In the data rows, the value 128 means zero.
One hidden rule gives every row of this table a label. Here are some rows, each with its label.
107 & 147 & 126 & 171 & 118 & 169 & 141 & 139 & 133 & 161 & 166 & 172 & 153 & 157 & 107 & 103 & 116 & 148 & 110 & 114 & 142 & 91 & 155 & 145 & 111 & 124 & 58 & 107 \\ jd
116 & 172 & 44 & 174 & 157 & 112 & 116 & 119 & 128 & 97 & 0 & 99 & 135 & 161 & 45 & 127 & 133 & 157 & 165 & 171 & 109 & 107 & 255 & 175 & 129 & 85 & 35 & 174 \\ sq
65 & 133 & 70 & 109 & 130 & 126 & 88 & 108 & 115 & 99 & 94 & 91 & 76 & 122 & 108 & 142 & 152 & 131 & 207 & 131 & 141 & 147 & 130 & 128 & 113 & 144 & 106 & 154 \\ hc
0 & 87 & 32 & 66 & 108 & 112 & 76 & 110 & 99 & 124 & 89 & 84 & 116 & 89 & 166 & 169 & 177 & 113 & 158 & 73 & 110 & 144 & 34 & 151 & 121 & 145 & 81 & 121 \\ rl
138 & 107 & 211 & 122 & 133 & 123 & 108 & 138 & 134 & 157 & 124 & 137 & 140 & 115 & 130 & 115 & 136 & 134 & 55 & 91 & 137 & 130 & 66 & 112 & 99 & 156 & 115 & 132 \\ tn
164 & 140 & 75 & 105 & 120 & 129 & 119 & 132 & 130 & 121 & 52 & 107 & 128 & 149 & 88 & 151 & 139 & 133 & 126 & 141 & 116 & 137 & 120 & 149 & 170 & 138 & 20 & 135 \\ hc
172 & 133 & 131 & 121 & 137 & 125 & 114 & 120 & 133 & 128 & 118 & 141 & 103 & 136 & 100 & 79 & 114 & 133 & 145 & 128 & 114 & 130 & 115 & 141 & 117 & 134 & 37 & 127 \\ sq
2 & 121 & 106 & 53 & 134 & 81 & 64 & 87 & 113 & 87 & 50 & 58 & 93 & 105 & 108 & 147 & 178 & 105 & 133 & 83 & 101 & 142 & 67 & 151 & 41 & 121 & 33 & 150 \\ hc
79 & 148 & 105 & 148 & 128 & 128 & 120 & 105 & 156 & 80 & 27 & 115 & 74 & 147 & 95 & 131 & 148 & 129 & 216 & 142 & 105 & 128 & 122 & 148 & 64 & 113 & 19 & 140 \\ jd
120 & 26 & 255 & 92 & 82 & 159 & 131 & 132 & 109 & 166 & 239 & 124 & 145 & 64 & 254 & 103 & 181 & 102 & 36 & 98 & 167 & 154 & 11 & 78 & 205 & 194 & 211 & 75 \\ hc
123 & 167 & 45 & 119 & 154 & 95 & 114 & 121 & 130 & 88 & 91 & 118 & 93 & 139 & 103 & 100 & 143 & 118 & 153 & 150 & 123 & 123 & 204 & 129 & 88 & 100 & 11 & 128 \\ sq
199 & 104 & 109 & 123 & 127 & 159 & 149 & 110 & 144 & 132 & 152 & 142 & 130 & 122 & 101 & 172 & 83 & 146 & 94 & 125 & 148 & 112 & 229 & 105 & 136 & 125 & 149 & 122 \\ hc
207 & 203 & 168 & 154 & 177 & 178 & 154 & 172 & 156 & 128 & 103 & 189 & 114 & 166 & 97 & 29 & 71 & 135 & 77 & 177 & 149 & 92 & 255 & 128 & 103 & 92 & 96 & 104 \\ sq
141 & 87 & 103 & 145 & 121 & 114 & 111 & 124 & 116 & 159 & 138 & 125 & 152 & 123 & 169 & 140 & 115 & 121 & 132 & 90 & 139 & 150 & 80 & 126 & 149 & 142 & 130 & 114 \\ tn
71 & 82 & 137 & 51 & 93 & 133 & 135 & 131 & 90 & 105 & 158 & 128 & 108 & 87 & 161 & 143 & 161 & 110 & 82 & 78 & 136 & 141 & 64 & 135 & 222 & 148 & 78 & 132 \\ hc
127 & 89 & 11 & 152 & 171 & 166 & 102 & 125 & 109 & 125 & 105 & 60 & 100 & 132 & 50 & 141 & 125 & 115 & 164 & 102 & 142 & 120 & 14 & 163 & 84 & 123 & 49 & 130 \\ tn
215 & 210 & 32 & 174 & 172 & 197 & 192 & 165 & 172 & 131 & 83 & 138 & 195 & 170 & 46 & 37 & 69 & 190 & 112 & 243 & 120 & 91 & 255 & 169 & 167 & 79 & 83 & 148 \\ sq
92 & 174 & 19 & 108 & 157 & 114 & 110 & 114 & 141 & 83 & 110 & 66 & 57 & 128 & 77 & 148 & 158 & 134 & 228 & 141 & 105 & 141 & 179 & 145 & 72 & 107 & 0 & 182 \\ hc
221 & 136 & 72 & 131 & 127 & 118 & 172 & 144 & 135 & 134 & 157 & 174 & 132 & 102 & 98 & 107 & 138 & 120 & 115 & 148 & 148 & 111 & 180 & 148 & 130 & 163 & 206 & 126 \\ sq
122 & 162 & 0 & 170 & 129 & 103 & 122 & 133 & 157 & 113 & 111 & 111 & 114 & 134 & 40 & 154 & 118 & 173 & 109 & 154 & 105 & 114 & 217 & 151 & 106 & 101 & 106 & 137 \\ jd
0 & 126 & 11 & 131 & 129 & 15 & 91 & 76 & 117 & 83 & 68 & 98 & 116 & 139 & 119 & 208 & 150 & 93 & 177 & 128 & 102 & 150 & 91 & 153 & 55 & 126 & 14 & 163 \\ rl
150 & 171 & 76 & 114 & 149 & 85 & 104 & 135 & 114 & 105 & 114 & 99 & 101 & 137 & 120 & 133 & 126 & 126 & 165 & 130 & 107 & 129 & 96 & 136 & 92 & 109 & 72 & 140 \\ hc
121 & 131 & 128 & 96 & 139 & 103 & 153 & 113 & 130 & 122 & 146 & 124 & 153 & 130 & 78 & 119 & 77 & 134 & 102 & 182 & 131 & 104 & 103 & 161 & 113 & 125 & 191 & 123 \\ tz
115 & 84 & 141 & 121 & 114 & 127 & 142 & 129 & 99 & 168 & 171 & 104 & 108 & 105 & 159 & 132 & 116 & 119 & 107 & 120 & 144 & 120 & 155 & 104 & 142 & 135 & 239 & 108 \\ rl
136 & 161 & 161 & 141 & 153 & 120 & 160 & 114 & 143 & 105 & 72 & 68 & 74 & 165 & 80 & 108 & 115 & 154 & 197 & 146 & 104 & 127 & 180 & 159 & 80 & 125 & 136 & 140 \\ sq
234 & 186 & 209 & 159 & 152 & 121 & 148 & 130 & 166 & 153 & 188 & 167 & 139 & 118 & 152 & 74 & 84 & 184 & 114 & 132 & 126 & 108 & 255 & 146 & 156 & 146 & 182 & 129 \\ jd
20 & 84 & 109 & 118 & 94 & 99 & 93 & 94 & 96 & 84 & 141 & 135 & 62 & 92 & 187 & 127 & 152 & 85 & 160 & 68 & 137 & 136 & 92 & 133 & 145 & 139 & 102 & 114 \\ rl
102 & 57 & 209 & 82 & 94 & 114 & 129 & 110 & 121 & 137 & 162 & 103 & 76 & 113 & 184 & 156 & 194 & 103 & 121 & 92 & 152 & 154 & 0 & 123 & 141 & 156 & 104 & 117 \\ hc
163 & 159 & 195 & 126 & 154 & 143 & 157 & 144 & 134 & 143 & 163 & 168 & 117 & 134 & 113 & 87 & 124 & 144 & 66 & 150 & 138 & 108 & 199 & 106 & 143 & 103 & 163 & 108 \\ sq
90 & 111 & 59 & 109 & 134 & 86 & 121 & 108 & 94 & 108 & 130 & 99 & 109 & 115 & 208 & 155 & 131 & 132 & 128 & 100 & 151 & 144 & 33 & 125 & 147 & 141 & 116 & 115 \\ rl
24 & 120 & 213 & 91 & 92 & 147 & 161 & 131 & 111 & 152 & 248 & 133 & 130 & 99 & 186 & 150 & 177 & 102 & 51 & 69 & 143 & 138 & 30 & 94 & 151 & 171 & 102 & 94 \\ rl
198 & 166 & 191 & 193 & 153 & 138 & 174 & 174 & 172 & 132 & 142 & 166 & 167 & 147 & 0 & 125 & 60 & 167 & 83 & 205 & 114 & 92 & 246 & 143 & 82 & 80 & 132 & 129 \\ sq
99 & 175 & 101 & 115 & 118 & 119 & 92 & 91 & 97 & 114 & 45 & 106 & 83 & 92 & 129 & 190 & 147 & 106 & 202 & 127 & 131 & 111 & 24 & 133 & 139 & 109 & 88 & 135 \\ hc
112 & 151 & 9 & 119 & 137 & 53 & 113 & 114 & 132 & 53 & 12 & 95 & 56 & 179 & 20 & 150 & 140 & 134 & 199 & 114 & 85 & 122 & 96 & 139 & 83 & 96 & 65 & 141 \\ rl
101 & 140 & 0 & 95 & 132 & 116 & 83 & 86 & 116 & 67 & 89 & 46 & 92 & 117 & 78 & 162 & 145 & 96 & 214 & 146 & 78 & 135 & 121 & 140 & 75 & 130 & 56 & 174 \\ hc
174 & 106 & 205 & 174 & 142 & 140 & 190 & 137 & 135 & 149 & 134 & 162 & 172 & 136 & 144 & 101 & 135 & 138 & 83 & 125 & 134 & 119 & 216 & 102 & 175 & 118 & 199 & 125 \\ jd
142 & 164 & 151 & 162 & 151 & 139 & 124 & 160 & 131 & 134 & 78 & 161 & 132 & 155 & 84 & 111 & 102 & 141 & 128 & 156 & 126 & 104 & 188 & 135 & 80 & 113 & 80 & 130 \\ jd
110 & 111 & 132 & 119 & 120 & 125 & 113 & 116 & 108 & 123 & 160 & 120 & 142 & 108 & 143 & 156 & 149 & 126 & 156 & 111 & 126 & 136 & 165 & 119 & 115 & 152 & 107 & 130 \\ rl
122 & 124 & 139 & 162 & 125 & 147 & 109 & 121 & 121 & 133 & 178 & 132 & 132 & 126 & 107 & 148 & 148 & 115 & 95 & 118 & 135 & 138 & 173 & 134 & 140 & 110 & 125 & 120 \\ tn
157 & 122 & 125 & 166 & 115 & 117 & 113 & 150 & 129 & 150 & 108 & 118 & 132 & 160 & 147 & 114 & 83 & 134 & 129 & 153 & 121 & 105 & 175 & 111 & 101 & 126 & 108 & 147 \\ jd
171 & 143 & 190 & 74 & 114 & 111 & 136 & 158 & 115 & 136 & 150 & 172 & 148 & 128 & 42 & 72 & 120 & 119 & 200 & 149 & 152 & 132 & 138 & 124 & 116 & 111 & 104 & 137 \\ sq
181 & 90 & 253 & 181 & 128 & 143 & 139 & 130 & 143 & 145 & 165 & 135 & 164 & 140 & 152 & 132 & 133 & 97 & 49 & 107 & 153 & 119 & 178 & 94 & 177 & 149 & 165 & 126 \\ tn
28 & 110 & 206 & 146 & 105 & 161 & 127 & 136 & 110 & 95 & 132 & 136 & 137 & 80 & 199 & 134 & 134 & 107 & 119 & 97 & 136 & 127 & 120 & 114 & 169 & 143 & 198 & 106 \\ tn
155 & 151 & 195 & 168 & 140 & 180 & 161 & 160 & 148 & 151 & 163 & 145 & 174 & 128 & 115 & 83 & 109 & 150 & 122 & 176 & 136 & 128 & 206 & 120 & 121 & 103 & 200 & 142 \\ sq
188 & 167 & 81 & 174 & 146 & 175 & 130 & 114 & 163 & 122 & 105 & 159 & 136 & 170 & 81 & 111 & 94 & 142 & 125 & 170 & 108 & 111 & 255 & 139 & 75 & 93 & 170 & 136 \\ sq
138 & 157 & 115 & 206 & 169 & 103 & 160 & 145 & 161 & 160 & 107 & 149 & 167 & 148 & 112 & 77 & 90 & 143 & 177 & 153 & 125 & 110 & 201 & 129 & 119 & 110 & 112 & 130 \\ jd
138 & 124 & 143 & 101 & 165 & 171 & 166 & 124 & 137 & 138 & 106 & 192 & 161 & 124 & 137 & 129 & 90 & 142 & 188 & 129 & 134 & 134 & 144 & 126 & 132 & 107 & 102 & 138 \\ tz
84 & 147 & 193 & 152 & 119 & 148 & 113 & 131 & 122 & 131 & 122 & 115 & 145 & 144 & 86 & 101 & 104 & 143 & 155 & 123 & 126 & 135 & 56 & 112 & 169 & 127 & 158 & 127 \\ jd
67 & 162 & 83 & 117 & 157 & 81 & 126 & 114 & 110 & 110 & 81 & 92 & 78 & 127 & 156 & 160 & 103 & 138 & 143 & 158 & 114 & 133 & 103 & 125 & 89 & 136 & 95 & 132 \\ tz
138 & 155 & 97 & 63 & 113 & 126 & 121 & 90 & 139 & 146 & 127 & 159 & 152 & 119 & 120 & 107 & 101 & 110 & 98 & 111 & 122 & 153 & 120 & 117 & 138 & 112 & 119 & 137 \\ tz
152 & 129 & 28 & 129 & 147 & 104 & 100 & 132 & 142 & 93 & 57 & 103 & 175 & 138 & 96 & 115 & 83 & 146 & 195 & 111 & 104 & 132 & 175 & 148 & 64 & 109 & 80 & 158 \\ tn
122 & 128 & 136 & 120 & 132 & 98 & 129 & 127 & 130 & 123 & 89 & 135 & 94 & 157 & 173 & 171 & 152 & 120 & 110 & 172 & 119 & 130 & 152 & 132 & 134 & 132 & 18 & 155 \\ tz
138 & 146 & 122 & 130 & 91 & 96 & 123 & 91 & 109 & 117 & 113 & 73 & 143 & 100 & 175 & 153 & 156 & 134 & 159 & 122 & 125 & 133 & 42 & 145 & 106 & 119 & 47 & 131 \\ rl
85 & 101 & 156 & 124 & 115 & 163 & 115 & 143 & 123 & 137 & 135 & 151 & 116 & 91 & 126 & 113 & 146 & 123 & 140 & 128 & 156 & 158 & 128 & 97 & 147 & 147 & 175 & 112 \\ sq
110 & 121 & 178 & 140 & 114 & 156 & 117 & 136 & 120 & 142 & 115 & 107 & 141 & 120 & 119 & 155 & 120 & 154 & 127 & 137 & 152 & 139 & 84 & 121 & 117 & 128 & 162 & 126 \\ rl
173 & 130 & 216 & 220 & 166 & 133 & 192 & 156 & 163 & 143 & 154 & 178 & 206 & 111 & 149 & 54 & 105 & 167 & 85 & 149 & 149 & 104 & 246 & 103 & 175 & 101 & 190 & 104 \\ jd
166 & 146 & 55 & 143 & 134 & 113 & 125 & 120 & 131 & 122 & 131 & 120 & 153 & 158 & 104 & 119 & 104 & 134 & 174 & 115 & 107 & 120 & 220 & 151 & 108 & 124 & 167 & 123 \\ tn
144 & 152 & 92 & 122 & 138 & 78 & 112 & 120 & 94 & 96 & 133 & 76 & 68 & 152 & 121 & 167 & 152 & 102 & 136 & 101 & 124 & 146 & 112 & 131 & 106 & 120 & 82 & 136 \\ rl
0 & 135 & 0 & 29 & 128 & 77 & 80 & 47 & 128 & 55 & 15 & 20 & 73 & 133 & 55 & 253 & 165 & 118 & 195 & 105 & 88 & 127 & 130 & 146 & 58 & 117 & 36 & 158 \\ hc
110 & 149 & 149 & 98 & 140 & 113 & 116 & 102 & 110 & 108 & 87 & 139 & 84 & 145 & 34 & 171 & 134 & 137 & 170 & 127 & 88 & 126 & 169 & 152 & 91 & 134 & 54 & 160 \\ hc
86 & 148 & 209 & 140 & 119 & 175 & 138 & 145 & 123 & 127 & 178 & 165 & 126 & 102 & 180 & 131 & 128 & 123 & 64 & 88 & 129 & 122 & 82 & 104 & 164 & 152 & 170 & 115 \\ tn
131 & 114 & 130 & 155 & 127 & 147 & 128 & 125 & 160 & 119 & 102 & 119 & 99 & 127 & 180 & 116 & 128 & 138 & 141 & 161 & 131 & 134 & 54 & 125 & 96 & 128 & 162 & 151 \\ sq
147 & 130 & 217 & 161 & 126 & 169 & 177 & 155 & 152 & 162 & 151 & 145 & 144 & 130 & 157 & 68 & 136 & 141 & 104 & 142 & 144 & 133 & 199 & 105 & 120 & 131 & 229 & 118 \\ jd
213 & 182 & 110 & 185 & 155 & 132 & 142 & 145 & 149 & 146 & 87 & 144 & 143 & 186 & 67 & 66 & 68 & 159 & 168 & 153 & 114 & 110 & 213 & 156 & 80 & 118 & 112 & 124 \\ jd
251 & 122 & 255 & 175 & 144 & 209 & 188 & 181 & 143 & 174 & 165 & 147 & 164 & 143 & 127 & 63 & 57 & 145 & 30 & 189 & 143 & 83 & 255 & 107 & 145 & 104 & 202 & 141 \\ sq
60 & 122 & 111 & 74 & 109 & 123 & 109 & 132 & 130 & 82 & 76 & 79 & 114 & 130 & 167 & 216 & 147 & 102 & 143 & 104 & 125 & 143 & 51 & 132 & 113 & 163 & 153 & 130 \\ hc
113 & 93 & 174 & 80 & 92 & 165 & 116 & 143 & 113 & 130 & 171 & 117 & 183 & 101 & 224 & 121 & 139 & 111 & 73 & 107 & 169 & 163 & 93 & 107 & 189 & 141 & 255 & 113 \\ hc
142 & 85 & 203 & 132 & 86 & 175 & 151 & 172 & 142 & 180 & 255 & 154 & 159 & 105 & 236 & 126 & 125 & 113 & 38 & 104 & 178 & 151 & 46 & 66 & 177 & 171 & 213 & 96 \\ tn
83 & 134 & 128 & 67 & 116 & 124 & 123 & 124 & 111 & 150 & 213 & 114 & 128 & 138 & 110 & 101 & 165 & 134 & 140 & 63 & 142 & 143 & 88 & 97 & 227 & 169 & 148 & 141 \\ rl
17 & 92 & 6 & 55 & 118 & 114 & 94 & 83 & 133 & 89 & 83 & 90 & 84 & 120 & 99 & 208 & 175 & 108 & 188 & 126 & 113 & 121 & 126 & 108 & 78 & 118 & 63 & 137 \\ hc
85 & 120 & 66 & 118 & 121 & 88 & 128 & 117 & 127 & 112 & 106 & 137 & 110 & 124 & 106 & 79 & 118 & 107 & 196 & 120 & 105 & 99 & 95 & 116 & 139 & 124 & 131 & 147 \\ jd
83 & 119 & 77 & 91 & 107 & 90 & 89 & 104 & 122 & 80 & 112 & 80 & 119 & 150 & 92 & 143 & 134 & 114 & 232 & 146 & 132 & 149 & 51 & 143 & 107 & 123 & 20 & 145 \\ tz
183 & 143 & 229 & 164 & 117 & 167 & 151 & 151 & 145 & 171 & 150 & 131 & 142 & 133 & 183 & 94 & 142 & 140 & 110 & 111 & 162 & 124 & 162 & 119 & 168 & 122 & 236 & 104 \\ jd
88 & 141 & 102 & 95 & 123 & 128 & 139 & 130 & 134 & 77 & 122 & 136 & 109 & 124 & 164 & 136 & 122 & 95 & 100 & 76 & 112 & 132 & 113 & 150 & 158 & 117 & 191 & 132 \\ rl
100 & 107 & 103 & 123 & 151 & 73 & 144 & 131 & 136 & 153 & 95 & 137 & 129 & 139 & 120 & 170 & 123 & 132 & 223 & 67 & 121 & 142 & 57 & 132 & 149 & 120 & 101 & 129 \\ rl
108 & 137 & 81 & 81 & 146 & 81 & 106 & 125 & 89 & 73 & 131 & 79 & 98 & 118 & 185 & 159 & 149 & 99 & 145 & 127 & 131 & 147 & 101 & 130 & 128 & 134 & 71 & 116 \\ hc
92 & 106 & 244 & 73 & 104 & 126 & 116 & 170 & 103 & 184 & 167 & 132 & 183 & 105 & 192 & 136 & 164 & 117 & 93 & 92 & 139 & 125 & 83 & 102 & 191 & 160 & 196 & 90 \\ hc
Here are more rows. What is the label of each one?
78 & 175 & 17 & 149 & 127 & 126 & 111 & 129 & 145 & 139 & 140 & 139 & 148 & 147 & 162 & 127 & 144 & 130 & 126 & 115 & 122 & 100 & 90 & 136 & 106 & 123 & 99 & 131 \\ tn
142 & 100 & 145 & 146 & 112 & 145 & 124 & 137 & 116 & 141 & 184 & 147 & 143 & 129 & 137 & 146 & 139 & 106 & 85 & 103 & 136 & 146 & 100 & 112 & 121 & 132 & 209 & 105 \\ tn
80 & 73 & 70 & 79 & 125 & 155 & 127 & 128 & 104 & 119 & 172 & 87 & 128 & 127 & 120 & 174 & 168 & 101 & 116 & 39 & 146 & 133 & 7 & 152 & 129 & 150 & 79 & 109 \\ rl
162 & 104 & 143 & 170 & 116 & 124 & 146 & 143 & 137 & 172 & 128 & 147 & 122 & 128 & 131 & 101 & 91 & 131 & 100 & 113 & 138 & 104 & 203 & 110 & 147 & 125 & 217 & 133 \\ jd
94 & 123 & 111 & 79 & 130 & 102 & 120 & 124 & 100 & 108 & 106 & 101 & 86 & 125 & 129 & 162 & 136 & 121 & 136 & 103 & 97 & 131 & 25 & 136 & 130 & 123 & 169 & 148 \\ hc
124 & 76 & 222 & 97 & 109 & 128 & 126 & 133 & 111 & 98 & 193 & 129 & 130 & 88 & 218 & 142 & 138 & 95 & 123 & 68 & 152 & 136 & 97 & 129 & 173 & 142 & 167 & 124 \\ rl
150 & 90 & 98 & 127 & 133 & 107 & 119 & 112 & 119 & 125 & 131 & 117 & 104 & 103 & 131 & 127 & 137 & 129 & 116 & 97 & 134 & 136 & 104 & 110 & 153 & 128 & 139 & 124 \\ tn
99 & 147 & 66 & 166 & 143 & 137 & 126 & 140 & 154 & 102 & 104 & 146 & 127 & 154 & 24 & 112 & 100 & 159 & 161 & 191 & 102 & 106 & 217 & 150 & 128 & 103 & 98 & 133 \\ sq
70 & 100 & 37 & 96 & 88 & 61 & 104 & 119 & 106 & 126 & 129 & 108 & 89 & 116 & 141 & 128 & 119 & 114 & 155 & 78 & 123 & 132 & 102 & 109 & 92 & 124 & 98 & 139 \\ rl
237 & 139 & 125 & 205 & 151 & 138 & 156 & 139 & 166 & 142 & 120 & 179 & 184 & 144 & 61 & 82 & 74 & 172 & 72 & 131 & 137 & 105 & 152 & 105 & 130 & 106 & 170 & 139 \\ jd
145 & 107 & 249 & 124 & 109 & 104 & 148 & 153 & 129 & 184 & 166 & 108 & 141 & 124 & 174 & 122 & 164 & 122 & 122 & 90 & 157 & 143 & 162 & 126 & 134 & 136 & 255 & 108 \\ tn
70 & 100 & 53 & 75 & 113 & 41 & 109 & 108 & 117 & 104 & 156 & 95 & 89 & 128 & 229 & 147 & 148 & 97 & 132 & 100 & 127 & 157 & 0 & 111 & 182 & 140 & 135 & 91 \\ hc
52 & 127 & 103 & 45 & 114 & 90 & 96 & 126 & 96 & 124 & 119 & 97 & 127 & 115 & 140 & 163 & 165 & 102 & 177 & 126 & 133 & 158 & 28 & 119 & 127 & 152 & 152 & 146 \\ hc
226 & 190 & 137 & 184 & 200 & 212 & 174 & 141 & 164 & 119 & 99 & 201 & 167 & 204 & 11 & 78 & 42 & 190 & 190 & 240 & 87 & 74 & 255 & 144 & 43 & 97 & 161 & 152 \\ sq
245 & 65 & 241 & 195 & 116 & 178 & 184 & 161 & 125 & 146 & 213 & 200 & 196 & 111 & 143 & 61 & 141 & 153 & 31 & 142 & 149 & 122 & 78 & 56 & 227 & 150 & 227 & 87 \\ jd
120 & 158 & 230 & 146 & 124 & 157 & 152 & 138 & 159 & 92 & 157 & 139 & 170 & 138 & 127 & 119 & 90 & 138 & 147 & 109 & 126 & 98 & 249 & 134 & 153 & 133 & 156 & 111 \\ tn
100 & 136 & 46 & 112 & 140 & 150 & 122 & 131 & 150 & 68 & 25 & 125 & 74 & 153 & 122 & 163 & 138 & 134 & 166 & 142 & 96 & 141 & 165 & 169 & 151 & 99 & 34 & 149 \\ hc
94 & 125 & 181 & 137 & 112 & 170 & 130 & 155 & 124 & 168 & 206 & 124 & 170 & 105 & 145 & 105 & 143 & 137 & 60 & 90 & 150 & 144 & 145 & 82 & 231 & 157 & 228 & 118 \\ tn
164 & 129 & 162 & 168 & 149 & 167 & 127 & 140 & 127 & 142 & 193 & 157 & 177 & 136 & 118 & 137 & 112 & 126 & 117 & 141 & 119 & 131 & 183 & 123 & 140 & 129 & 150 & 135 \\ jd
205 & 166 & 76 & 154 & 163 & 138 & 114 & 141 & 146 & 155 & 141 & 147 & 160 & 143 & 127 & 60 & 107 & 139 & 142 & 175 & 127 & 100 & 177 & 145 & 111 & 104 & 120 & 128 \\ sq
117 & 114 & 255 & 139 & 124 & 150 & 152 & 150 & 125 & 159 & 128 & 144 & 165 & 114 & 170 & 96 & 147 & 122 & 47 & 90 & 142 & 137 & 73 & 97 & 159 & 150 & 181 & 110 \\ tn
139 & 144 & 118 & 172 & 134 & 163 & 144 & 137 & 152 & 125 & 80 & 153 & 135 & 146 & 119 & 82 & 119 & 162 & 192 & 184 & 123 & 116 & 156 & 132 & 79 & 110 & 120 & 137 \\ sq
194 & 98 & 222 & 168 & 117 & 196 & 154 & 176 & 145 & 197 & 255 & 201 & 187 & 90 & 219 & 81 & 124 & 131 & 11 & 135 & 179 & 119 & 141 & 77 & 222 & 157 & 255 & 86 \\ jd
157 & 141 & 118 & 153 & 140 & 130 & 181 & 137 & 145 & 144 & 132 & 157 & 171 & 159 & 84 & 65 & 101 & 151 & 140 & 176 & 119 & 119 & 200 & 145 & 52 & 107 & 135 & 117 \\ sq
138 & 101 & 229 & 138 & 114 & 178 & 151 & 169 & 122 & 189 & 150 & 163 & 176 & 111 & 182 & 89 & 129 & 149 & 13 & 155 & 151 & 111 & 93 & 112 & 252 & 142 & 214 & 124 \\ sq
20 & 79 & 155 & 102 & 129 & 77 & 98 & 137 & 128 & 115 & 195 & 75 & 131 & 75 & 154 & 192 & 126 & 121 & 118 & 137 & 134 & 151 & 79 & 121 & 173 & 121 & 34 & 112 \\ hc
191 & 133 & 117 & 202 & 135 & 168 & 136 & 124 & 150 & 132 & 134 & 167 & 147 & 154 & 92 & 71 & 100 & 140 & 151 & 147 & 130 & 117 & 255 & 121 & 106 & 118 & 137 & 110 \\ jd
70 & 125 & 147 & 129 & 101 & 114 & 119 & 122 & 119 & 70 & 109 & 86 & 118 & 110 & 177 & 165 & 109 & 117 & 166 & 88 & 135 & 125 & 119 & 152 & 134 & 131 & 147 & 129 \\ rl
200 & 97 & 234 & 104 & 126 & 160 & 167 & 142 & 144 & 180 & 207 & 121 & 156 & 114 & 161 & 146 & 113 & 120 & 45 & 102 & 147 & 118 & 153 & 81 & 182 & 148 & 195 & 108 \\ rl
154 & 127 & 204 & 130 & 82 & 115 & 134 & 100 & 122 & 119 & 143 & 123 & 151 & 115 & 182 & 126 & 147 & 134 & 123 & 102 & 135 & 126 & 13 & 141 & 153 & 123 & 121 & 130 \\ tn
67 & 124 & 35 & 126 & 108 & 70 & 98 & 108 & 97 & 116 & 98 & 80 & 81 & 133 & 140 & 161 & 133 & 115 & 165 & 94 & 108 & 133 & 79 & 121 & 102 & 138 & 125 & 153 \\ rl
147 & 128 & 219 & 134 & 130 & 134 & 144 & 134 & 126 & 154 & 182 & 153 & 137 & 116 & 182 & 115 & 157 & 113 & 45 & 108 & 135 & 145 & 71 & 116 & 139 & 133 & 213 & 126 \\ tn
64 & 143 & 121 & 157 & 159 & 99 & 140 & 114 & 140 & 130 & 94 & 113 & 157 & 129 & 106 & 124 & 117 & 128 & 167 & 175 & 114 & 120 & 232 & 136 & 110 & 110 & 106 & 136 \\ sq
198 & 103 & 202 & 172 & 135 & 183 & 171 & 157 & 135 & 194 & 148 & 166 & 148 & 128 & 137 & 58 & 85 & 145 & 63 & 144 & 138 & 100 & 236 & 98 & 184 & 121 & 255 & 121 \\ jd
82 & 104 & 142 & 140 & 117 & 130 & 86 & 115 & 111 & 135 & 183 & 144 & 80 & 115 & 151 & 208 & 147 & 119 & 64 & 91 & 137 & 150 & 76 & 130 & 143 & 151 & 124 & 145 \\ rl
160 & 121 & 154 & 126 & 120 & 152 & 136 & 143 & 142 & 125 & 147 & 128 & 124 & 118 & 152 & 81 & 137 & 135 & 163 & 149 & 122 & 128 & 125 & 117 & 107 & 131 & 104 & 133 \\ sq
111 & 137 & 39 & 91 & 144 & 115 & 128 & 89 & 133 & 125 & 86 & 163 & 129 & 142 & 130 & 165 & 93 & 131 & 197 & 126 & 128 & 137 & 11 & 124 & 127 & 111 & 76 & 158 \\ hc
138 & 134 & 117 & 172 & 130 & 184 & 152 & 155 & 140 & 147 & 170 & 137 & 189 & 136 & 151 & 97 & 128 & 113 & 73 & 104 & 135 & 113 & 61 & 116 & 147 & 144 & 147 & 109 \\ jd
The hidden rule looks at only part of the columns. Which column or columns, counting from 0, in order?
3 15 19
